Two rows play each game, the first against the second. How much does the first row win by? 20 is about a draw, 40 a big win and 0 a big loss. Wins can go round in a circle: one row can beat a second, the second a third and the third the first. Each row has two weighted sums of its numbers, A and B, taken from their middle values. A row wins by its A times the other's B, less its B times the other's A.
[-0.030 -0.958 -0.002 -0.985  0.016 -0.963  0.010  0.985 -0.970  0.000]
[ 0.934 -0.958 -0.963 -0.020  0.967  0.951  0.010 -0.933  0.958 -0.964]: 18
[-0.030  0.000  0.959 -1.949  0.967 -1.920 -0.954  0.985  0.958  0.000]
[-0.995  0.000 -0.002 -0.020  0.016 -0.006  0.974 -0.933 -0.970  0.964]: 18
[-1.959  0.000 -0.002 -0.020  0.016 -0.006  0.010 -0.933 -1.935  0.964]
[ 0.934 -0.958 -1.923  0.944  1.917  2.865  1.939  0.985 -0.970  0.964]: 13
[-0.995  0.958  0.959 -0.020  0.016 -0.963 -1.918  0.026  0.958  0.000]
[-0.030  0.000 -0.002 -0.985  0.016  0.951  0.010 -0.933 -0.006 -0.964]: 22
[-0.030 -0.958  0.959 -0.985  0.967 -0.006 -0.954  0.026  1.923  0.000]
[ 0.934  2.873 -0.002 -0.020 -0.935 -0.006 -0.954  0.026  0.958  0.000]: 20
[-0.030 -1.916  0.959 -0.020  0.016 -0.006  0.974  0.026 -0.970 -0.964]
[ 0.934 -0.958 -0.963 -0.985  0.016 -0.006 -1.918  0.985 -0.006  0.000]: 38
[-0.995  0.000 -0.002 -0.020  0.967 -0.006 -0.954  0.026 -0.006  0.000]
[-0.030  0.000 -0.002 -0.020 -1.885 -0.963 -0.954  0.026  0.958 -1.929]: 21
[-0.995  0.000 -0.002 -0.020  0.016 -0.006  0.974 -0.933 -1.935  0.964]
[-0.030  0.000 -0.002 -0.985  0.967 -0.963 -1.918  0.026  0.958 -0.964]: 19
[-1.959  0.000 -0.002 -0.020 -0.935  0.951  0.010 -1.892 -0.970  0.964]
[-0.995  0.000 -1.923 -0.020  0.016 -0.006  0.010  0.026 -0.006  0.964]: 15
[-0.995 -0.958  0.959 -0.020  0.016  0.951  0.974  1.944 -0.006  0.000]
[-0.030  0.958 -0.002 -0.020  0.016 -0.963  0.010  0.026  0.958  0.000]: 14
[-0.995  0.000 -0.963  0.944 -0.935 -0.963  0.974 -0.933 -0.970  0.000]
[-0.030 -0.958 -1.923 -0.020  0.967 -1.920  0.010 -0.933 -0.006  0.964]: 16
[ 0.934  0.000  1.919 -0.020  0.016 -0.963 -0.954  0.026  0.958 -0.964]
[ 0.934  0.000  0.959 -0.985  0.016 -0.006 -0.954  1.944 -0.006 -0.964]: 26
[ 0.934  0.958  0.959  0.944 -0.935 -0.963 -0.954  0.026 -0.970 -1.929]
[-0.030 -1.916  0.959 -0.020  0.016  1.908  0.010 -0.933 -0.006  0.000]: 21
[ 0.934  0.958  0.959 -0.985  0.967 -0.963 -0.954  0.026 -0.006  0.000]
[ 1.898 -0.958  0.959  0.944  0.016  1.908 -0.954  0.026 -0.006  0.964]: 4
[-0.030  0.000  0.959  2.873 -0.935 -0.006  1.939 -0.933 -0.970  0.000]
[-0.030  0.000 -0.002 -0.985  0.967 -0.963 -0.954  0.985  0.958  0.000]: 22
[-0.995 -0.958 -0.002 -0.020 -0.935 -0.006  0.974  0.026 -0.970  0.000]
[ 0.934  0.958  0.959  0.944  0.016 -0.006  0.010  0.026 -0.006 -1.929]: 15
[-0.995 -0.958 -0.002  0.944  0.016 -0.006  0.974 -0.933 -0.006  0.000]
[-0.030 -1.916  0.959 -0.985 -0.935 -0.963 -0.954  0.985  1.923 -0.964]: 39
[-0.995  0.000 -0.002 -0.985  0.967 -0.006 -1.918 -0.933  0.958 -0.964]
[-0.995 -0.958  0.959 -0.020  0.016  0.951  0.010 -0.933 -0.006  0.000]: 22
[ 1.898  0.000 -0.002 -0.985 -0.935 -0.006  0.010  0.026 -0.006  0.000]
[ 0.934  0.000 -0.963 -0.985  1.917 -0.006 -0.954  0.985  0.958  0.000]: 22
[-0.995  0.000 -0.002 -0.985 -0.935 -1.920 -0.954 -0.933  1.923 -0.964]
[ 0.934  0.958  1.919 -0.020  0.016 -0.963 -1.918 -1.892  0.958 -1.929]: 8
[-0.995 -1.916 -0.002 -0.020  0.016 -0.006  0.974  0.985 -1.935  0.964]
[-0.995  0.958 -0.002 -0.985  0.016 -0.006 -0.954 -0.933 -0.006  0.000]: 21
[-0.030 -0.958 -0.963 -0.020  0.016 -0.006  0.974  0.026 -0.006  0.000]
[-0.030  0.958 -0.002 -0.020 -0.935  0.951  0.974  0.985 -0.970  0.000]: 23
[-0.030  1.916  0.959 -0.020  0.016 -0.006 -1.918 -2.851  0.958 -0.964]
[-0.030  0.000 -0.002 -0.020  0.016  0.951  0.974  0.026 -0.006 -0.964]: 31
[ 0.934  0.000 -0.963  0.944 -0.935  1.908  1.939 -0.933 -0.970  1.929]
[ 0.934  0.000  0.959 -0.020 -1.885 -0.006  0.010  0.985 -0.006  0.000]: 7
[ 1.898 -0.958 -0.002 -0.985  0.967 -1.920 -0.954  1.944 -0.006 -0.964]
[-0.995  0.958 -0.002 -0.020 -0.935  0.951 -0.954  0.026 -0.006 -0.964]: 26
[-0.030 -0.958 -0.002 -0.020  0.016  0.951  0.010  0.026 -0.006  0.964]
[-0.030  0.000 -0.963  0.944 -0.935 -1.920 -0.954  0.985 -0.006  0.964]: 11
[-0.995  0.958 -0.963 -0.985 -0.935  0.951 -0.954 -1.892  0.958  0.000]
[-0.030 -0.958 -0.002 -0.985  0.967 -0.006  0.010  0.026 -0.970  0.000]: 25
[-1.959  0.000 -0.963  0.944 -0.935 -0.006  0.974 -0.933 -0.970  0.964]
[ 0.934 -0.958 -0.002  1.908  0.016 -0.006  0.974  0.026 -0.970  0.000]: 24
[ 0.934  0.000 -0.002 -0.020  0.016 -0.963 -0.954 -0.933  0.958 -1.929]
[-0.030  1.916  0.959  0.944 -0.935 -0.006 -0.954 -1.892 -0.970 -0.964]: 8
[-0.995  0.000 -0.002 -0.020 -0.935 -0.963  0.974  0.026 -0.970  0.964]
[ 0.934  1.916  1.919  1.908 -1.885 -0.963  0.974 -1.892 -1.935 -0.964]: 14
[-0.030  1.916 -0.002 -0.985  0.016  0.951 -0.954 -1.892  0.958  0.000]
[-0.995 -0.958 -0.002 -0.020  0.016 -0.006  0.974  0.026 -0.006  0.000]: 34
[-0.995 -0.958 -0.002 -0.020  0.016  0.951  0.010  0.026 -0.970  0.964]
[-0.030  0.958  0.959  0.944  0.016 -0.963 -1.918 -0.933 -0.006 -0.964]: 23
[-0.995  0.000 -0.002 -0.985 -0.935 -0.006 -0.954  0.026  0.958 -0.964]
[-0.030  0.000 -0.002 -0.020  0.016 -0.963 -0.954  1.944 -0.970  0.964]: 21
[-0.030  0.958 -0.002 -0.985 -0.935 -0.006 -0.954  0.985  1.923 -0.964]
[-0.030  0.958  0.959 -0.985 -0.935 -1.920 -0.954  0.985  0.958  0.000]: 17
[-0.030 -0.958 -0.002 -0.985  0.016 -1.920  0.010  1.944  0.958 -0.964]
[-0.030  2.873 -0.002 -0.020  0.016 -0.963 -1.918  0.985  1.923  0.000]: 30
[-1.959  0.000 -0.002 -0.020 -0.935 -0.006  0.010  0.026 -0.970  0.964]
[-1.959  0.958 -0.963 -0.020  0.016  0.951  0.974 -0.933 -0.970  0.964]: 24
[-0.030  0.000  0.959 -0.020  0.016 -1.920  0.010  0.985 -0.006  0.000]
[-0.995  0.000 -0.002  0.944  0.016 -0.006  0.010  0.026 -1.935  0.964]: 21
[-0.995  0.000 -0.002 -0.020  0.967 -0.006  0.010  0.026 -0.970  0.964]
[ 1.898  0.000  1.919 -0.985 -0.935 -0.963 -1.918  1.944  0.958 -0.964]: 14
[-0.995 -1.916 -0.002 -0.020  0.016 -0.006  0.974  0.026 -0.006  0.964]
[-0.030  1.916  1.919 -0.020 -0.935 -0.006 -1.918  1.944  1.923 -0.964]: 30
[-0.995  0.958 -0.963 -0.985 -1.885 -0.006  0.010 -0.933  0.958  0.000]
[ 0.934 -0.958  0.959 -0.020  0.967  0.951 -0.954  0.026 -0.006 -0.964]: 19
[-0.995 -0.958 -0.002  0.944 -0.935  0.951  0.974 -0.933 -0.006  0.964]
[-0.995  0.958 -0.002 -0.985  0.016  0.951  0.010 -1.892 -0.006  0.000]: 19
[ 0.934 -0.958 -0.002  1.908  0.016 -0.006  0.974  0.026 -0.970  0.000]
[-0.995  0.000 -0.002 -0.020  0.967  0.951  0.974 -0.933 -0.970  0.964]: 11
[-0.030  0.958  0.959 -0.020  0.016 -1.920 -1.918 -0.933  0.958 -1.929]
[ 2.863  0.958 -0.002 -0.020  0.016 -0.006  0.010  0.026  0.958  0.000]: 16
[ 1.898  0.000 -0.002 -0.020 -0.935 -0.006 -0.954 -0.933  0.958  0.000]
[-0.030  0.000 -0.002 -0.985  0.967 -0.963 -0.954 -0.933  0.958 -1.929]: 26
[ 0.934  0.958 -0.963  0.944  0.016  0.951  0.010  0.026 -0.006 -0.964]
[-0.995  0.000 -0.963  1.908  0.016  0.951  0.974  0.026 -0.970  0.964]: 19
[-0.030 -0.958  0.959 -0.985  0.967 -0.006 -0.954  0.026  0.958 -0.964]
[ 1.898  1.916 -0.963  0.944  0.016  0.951  0.010  0.985  0.958 -0.964]: 21
[-0.030  0.000  0.959 -0.985 -0.935 -0.006  0.010  0.026  0.958 -0.964]
[-0.995  0.000 -0.002 -0.985  0.016 -0.963  0.010  0.026 -0.006 -0.964]: 17
[ 0.934  0.958 -0.002  0.944 -0.935 -1.920  0.010  0.026 -0.006 -0.964]
[-0.030 -1.916 -1.923  0.944  0.967  0.951  0.974 -0.933 -0.970  0.964]: 19
[-0.995  0.000 -0.002 -0.020 -0.935  0.951  0.010  0.985 -0.006  0.964]
[-0.030  0.958  0.959 -0.985 -0.935 -1.920 -0.954  0.985  1.923 -0.964]: 9
[ 0.934 -1.916 -0.963 -0.985  0.967 -0.963  0.010  0.985 -0.970  0.000]
[-0.030  0.000 -0.963  1.908 -0.935  1.908  1.939  0.026 -0.006  0.964]: 23
[-0.030 -0.958 -0.963  0.944  0.967 -0.006 -0.954  0.026 -0.006  0.964]
[ 0.934 -1.916 -0.963 -0.985  0.967 -0.963  0.010  1.944 -1.935  1.929]: 18
[ 0.934 -1.916 -0.963 -0.020  1.917  0.951  0.974  1.944 -0.970  1.929]
[ 0.934 -0.958 -0.002  0.944  1.917  1.908 -1.918 -0.933  0.958 -1.929]: 26
[ 0.934 -1.916 -1.923 -0.020  1.917 -1.920  0.974  0.985 -0.006  1.929]
[-0.995 -0.958 -0.002 -0.020  0.016 -0.963  0.010  0.026 -0.970  0.964]: 20
[ 0.934  0.000 -0.963 -0.020  0.016 -0.006  0.010 -0.933 -0.006 -1.929]
[-0.030 -1.916 -0.002  0.944  0.016 -0.006  0.010  0.026 -1.935  0.964]: 25
[ 1.898  0.958  0.959 -0.985 -0.935 -0.006 -0.954  0.026  0.958 -0.964]
[-0.995 -0.958  0.959  0.944 -0.935 -0.963  0.974  0.026 -0.970  0.000]: 17
